In the rows, zero is written as 128.
The rows of A fall into a few groups, and each row is roughly a mix of its group's hidden directions.
A (105 x 10):
[[131 134 128 115 115  80  91 138 109 103]
 [123  91 105 119  80 138 130 115 130 151]
 [ 97 114 134 115 125 151  88 139 140 165]
 [131 141 103 111 100 137  86 151 117 154]
 [139 110 107 139 100 139 135 103 174 148]
 [133 116 173 130 125 121 158  92 114 150]
 [146 110 122 135 125 142 172  89 151 141]
 [143 118 128 146 133 155 181 104 143 136]
 [168 134 112 152 134 114 175 122 141 126]
 [104 131 145  99 133  98  90 123 108 104]
 [112 133 122 127 111 143  78 170 131 128]
 [142 102 110 154 127 155 139 115 165 158]
 [151 127 104 144 120 160 168 124 155 146]
 [126 126 130 132 147 168 161 111 159 100]
 [169 152 138 128 131  86 144 113 111 111]
 [133 114 123 142 130 166 162  92 153 140]
 [163 126 142 137 158 108 172 114 115 118]
 [128 115 126 126 129 134  99 183 124 159]
 [109 126 122 125 138 123  79 156 114  95]
 [147  85 119 132 111 131 148 112 130 171]
 [126 160 144 121 120  92 116 158  97 147]
 [ 89 130 116 117 109 171 106 133 147 141]
 [121 174 122 137 135 119  98 165 115 111]
 [143 115 176 121 135  87 148 129 143 131]
 [133 159 126 163 148 124 173 109 131 118]
 [137 134 148 136 128 121 174  82 134 113]
 [132  97 138 121 120 109 163  99 105 159]
 [103 158 147 116 142 131  96 158 103 108]
 [109 143 116 117 111 120  80 166 123 120]
 [127 128 106 127 108 114 127  97 170  92]
 [116 102 112 127  91 161 118 133 128 165]
 [143 143 105 132 126  95  91 161 120 106]
 [132 120 130 121 140 119 160  82 133  88]
 [144  98 139 126 145 122 161 118 111 173]
 [125  87 148 121 126 135 164  98 155 130]
 [133 154 111 123 152 115 129 147 110  77]
 [135 135  98 125 121 119 105 182 109 114]
 [145 138 155 133 172 140 163 117 117 108]
 [ 98 102 140 123 107 142  99 147 124 167]
 [149  96 118 144 116 148 154 107 140 167]
 [136 168 126 121 143 102 131 133 111  82]
 [152 116  89 138 102 126 164 141 149 139]
 [ 93 136 106 125  96 147  94 145 122 149]
 [154 174 114 145 151 118 124 144 128  97]
 [148 130 114 135 138 123 164  90 147  93]
 [118  97 141 150 144 147 142 162  92 136]
 [107 104 154  95 109 112 134 124  88 121]
 [133 137 108 159 133 138 156 105 169 106]
 [126 169 116 134 129 168 120 136 103 158]
 [117 111 164 134 122 143 163  91 130 150]
 [123 140 163 118 161 100 111 135  91 119]
 [144 153 134 121 136  92 115 155  91 105]
 [110 117  92 117  81 143 118 146 144 138]
 [124 137 129 141 123 135  87 172 115 159]
 [165 151 112 150 123  99 139 106 152 107]
 [109 112 129 121 118 156  92 159 126 164]
 [117 132 157 135 160 117  96 154 116  95]
 [105 124 139  99 117 100  88 135 104 106]
 [155 112 118 139 127 124 179  95 137 133]
 [146 138  91 139 135 136 156 111 158  93]
 [138 164 131 104  99 104 107 155 112 146]
 [ 85 121 130 100  98 144 104 147 125 146]
 [115 110  99 138 142 166 142 104 139  94]
 [154 135 118 142 126  96 161  91 138 105]
 [134  96 143 142 137 128 168  89 146 134]
 [141  98 150 118 139  85 129  99 104 139]
 [128 101 145 130 149 168 146 105 135 162]
 [150 105 150 128 146  98 141  82 121 120]
 [122  95 131  98 109  92  99 142 110 132]
 [151 108 116 127 122 129 187 107 127 134]
 [120  98 133 121 102 129  94 132 138 174]
 [123 123 124 111 108 104  89 149  94 153]
 [113 144 124 105 121 125  93 174 103 135]
 [160 117 126 142 144 114 169  94 150 118]
 [144 116 131 145 145 141 176  88 132 134]
 [100  98 125 136 117 158 121 116 173 117]
 [166  90 117 146 124 126 151 125 141 161]
 [148 136 123 140 141 114 174  88 144 115]
 [166 152 128 162 147 114 163 118 130 120]
 [123 141 169 143 164 130 111 149 141  99]
 [143 105 126 145 137 132 168  90 156 119]
 [ 81 139 137 105 123 132  84 145 125 129]
 [123 162 147 121 148 113 123 153  92  97]
 [111 147 140 112 126 133  84 166 103 136]
 [110  97 127 131 122 172 154 115 147 153]
 [172 103 136 150 128  88 108 127 125 130]
 [168 137 120 135 143  98 169 110 129 113]
 [151 133  91 154 126 137 147 102 163 115]
 [119 113 131 138 136 156 162  86 157 128]
 [133 114 134 141 118 157 131 133 144 187]
 [170 148 112 142 141 107 166 110 134 115]
 [150 123 119 159  97 111 104 134 109 165]
 [117 172 142 131 147 114 105 158 103 113]
 [154 142 111 143 134 134 166  96 158 112]
 [124 107 161 105 153 105 123 128  88 145]
 [106 121 131 112  95 104  89 156 125 146]
 [150 154 112 140 128 110 152 100 151  91]
 [167 146 108 161 121 100 115 126 156 129]
 [148 131 130 130 167 124 179 121 148 123]
 [147 109 110 125 100 103 161 111 124  94]
 [103 125 160 108 143 115 114 112  86 149]
 [ 98 166 115 145 138 171 124 140 125 115]
 [147 166  81 143 116 128 112 139 143 116]
 [124 151 126 123 112 115  83 160 106 151]
 [ 97 124 159 117 125 118 113 156  83 127]]

Here is one row of each group, with its name. Which group are the others in?
[ 94 112 150 112 117 174 121 130 134 153] | <117>
[132 120 149 126 118 116 157  71 143 124] | <122>
[145 144 117 141 124 116 179  91 127 116] | <95>

[114 143 143 112 136 107 146 110 106  77] | <122>
[ 96 122 155 125 132 168 134 118 137 168] | <122>
[115 172 135 129 126 109 106 142  99  96] | <95>
[132  85 123 119 133 145 151 102 160 154] | <95>
[151 131 144 127 171 121 150 126 125  84] | <117>
[158 165 105 106 135 131 118 150  93 126] | <117>
[130  94 142 141 134 158 165 105 134 154] | <122>
[102 158 120 134 123 136  83 163 119 122] | <117>
[123 111 108 104 128 156 153 146 166 102] | <95>
[144 162 110 126 130  94 120 131 126  82] | <122>
[113 127 105 106 117 117 102  97 163  99] | <122>
